Each named turn below is shown by a few rows before and after it. Which turns, in which order, take the first row of each later pair to the second? The first pair is answered.
Govu (before => after):
[  7   0  -6   1  -6  10  13  -2   9   5 -11   0   2  -5   0 -14   2   2
   9   0   3  -7   3] => [  2   1  -7  -1  -7   0   6  -4   8 -14  -6  -4  -4  -8  10 -12   6  -6
   3  -5   7  -3   7]
[ 16  -3  -1   2  -1  14  18   9  10  16 -17   8  -2   0  -8 -18  -7  10
  20   2  -3 -18  -5] => [ 13   1  -4   0  -4  -4  11  10  16 -22  -9   3 -14 -13  10 -21  -2  -6
  14 -12   8 -16   2]
[ 16   2  -3 -10   6   0   6   0   8  20 -11   2   7   6  -5  -4   3   1
   5  12  -4 -11   7] => [ 19   4  -7 -11   3  -5   8   3  15   1 -11   1   0  -2   4 -11   5  -6
   6   4   2 -14   9]
[  4  11  -3   6   0 -12  -5   3   4 -23  15  -3  -1  -2  14  -2   7  -8
  -5  -3  12   2  11] => [ -4   9   2   6   3 -11 -14  -4 -10  -6  17  -4   6  10   5  12   7  -3
 -11   7   3  12  10]
raden (before => after):
[ -3   5   5  -2  17  -1   9  11  12  20  -6  -2  -7  -1   6 -10 -10   1
  -6   5   2   1   7] => [-6  4  6 -2 19 -1  5  9  7 23 -5 -3 -5  3  4 -4 -9  2 -8  8  0  4  7]
[  9   5   5   1   1  -7   0   2   0   9   1  10   0  -2   5  16  11  10
  -4 -17   7  -7  12] => [ 11   5   4   1   0  -5   2   4   1   9   0  10   1  -3   5  14  10  11
  -2 -17   8  -8  11]
[  3  -8 -15  -9   0   3  20  10   8   6   4   4  -2 -18 -13 -21  -3  -6
   7   6   1 -19  -4] => [ -3 -11 -12 -10   5   8  14   2  -2  23   1   4   3  -8 -24 -11  -4  -1
   6  13 -10 -13  -7]
[ -5  -1   9  -1   3  -7   0   2 -10   5   6  -9  -1  -1  -1  -2  -2  -7
  -4   7  13  17   4] => [-2  0  8 -1  1 -7  4  6 -5  0  6 -8 -2 -6  3 -7 -2 -8 -2  4 17 15  5]
leni (before => after):
[-4 -5  0  0  5 -2 -3  1  1 -8 -1 -1  1 -3  1  2  0  0 -2 -4 -6  0  0] => [ 0  0  4  3  1 -3  0  6  0  1  5  1  7  0  2  3 -1  4 -6  0 -2  2  3]
[-11  -7  14   7  13  -4 -17 -17 -23 -13   4  -4  -2   2  -9  21  12 -12
  -5   3   3   6  10] => [20  6 17 16 -1  9 17 14 -4 14  8  9  9 -6 -7 -2  7  6  3  6 22 -8 13]
[ 14 -15 -24   6 -20   8   0  10  11 -26  -9  11 -10   4   0  -4  -5  21
  16 -10  -8  -5  -4] => [ -2 -13 -15   5 -18  -5 -22  -1 -12 -23   5   5  -5  19   0  22  -1  19
  -5  -2 -12  16   2]
lezof (before => after):
[ 11  -9 -10   0  18  10  21   9   5  19  -4   1  11   2  -8   2   0  13
   0   3  -9  -4   1] => [ 12 -10 -15  -1  17   6  22  10  14  -4  -7  -1   2  -9   0  -7   2   4
   5  -8  -3  -9   1]
[ 7 15  4  4 -6 -4 10 21  0 16 14  0 17  3  2  6 -3  8 -3  6 10  2  7] => [ 9 11  0  3 -4  4 16 21  5 20  5  2 16  1 -3 -1 -5 10  7  5  6 -5  2]
[ -1  -8  -7  -4   9  26   5   0   6   6 -13  -5   1  -8 -13 -11 -10  -2
  16   5  -5  -8 -12] => [ -2  -5 -10  -5   6  12   0   1  10 -23  -7  -8  -8 -17   2 -14  -6 -13
  11  -5   4  -7  -6]
Now pairs of rows:
Each pair is two turns apart.
[  3  10   0   4  -8 -12   0   9   4 -25  13   3  -7 -13  18   0   3  -8
 -10  -3  13   2  10] => [  3   6   8   7  -4   7   3   6 -10  27   8   9  12   8  -7  11  -3  13
  -8  18  -2   7   2] | lezof then lezof
[ -5 -12   4   4 -10  -4  -9   4 -13  31   3   3   8  11 -18   6   8  14
 -13   3  -8   1   2] => [ -4  -4   4   4 -17 -23 -14   9  -7  -5  17   0  -2  -1   4   2  15   1
 -23  -9   9   3  13] | raden then raden
[ -6 -13 -13  -5  16  -6  -3 -14  -2 -18  -2  -4  -4   1  -2   8  -1   1
  -1  -5  -3   8  -3] => [ -5 -15 -13  -5  18   1   0 -15  -2  -9  -6  -3  -1   3  -8   7  -2   4
   3  -2  -7   6  -6] | Govu then lezof
[  0  16   9   8 -11  -1  -7   6 -25  25  -1   8   7  17  -9  13   6  10
 -25  17  -3  13  -3] => [  7  18  10  10 -14   1   0  13 -20  29   0  10   9  14  -7   7   6  13
 -22  17   1   9  -2] | raden then Govu
[-8  2  0  2 -3 -6 -5 -7  1 -1  1 -2 -2  4 -4  9  5 -2 -1 -1 -3  2 -2] => [ 3  6  0  5 -7 -1  6  3  8  5  0  2  0  0 -3  0  3  4  4 -1  3 -4 -1] | leni then lezof
[  0   2  11   2  -4   7   0   0  -9  37   9  -1  18  13 -15  12  -1  17
  -8  13  -7  14  -2] => [-20 -13  -1  -6   9   2 -18 -23 -11   7  -6 -10   4  10 -18  17   1  -1
  -1   3 -23  15 -10] | leni then leni
[-21  -7  -6 -12  11  -4 -10  -7 -10 -15  -1   0 -15   8  -5   0  10 -15
  -4   0  -6  -3   6] => [ -6   8   6  -5  -1  -8   1  13 -13   4  19   6  -3  12   3   1  11  -3
 -17   8  12   1  17] | raden then leni
[ -9  -3   3   0   6  -2  -9  -5  -8 -10   2   0  -2   3   4   7  -1   2
  -4   4  -5   4   1] => [ -4  -7  -1   1   8   8   0  -3  -1   0  -8   2  -1   1  -3  -1  -4   7
   8   4 -10  -4  -5] | Govu then lezof
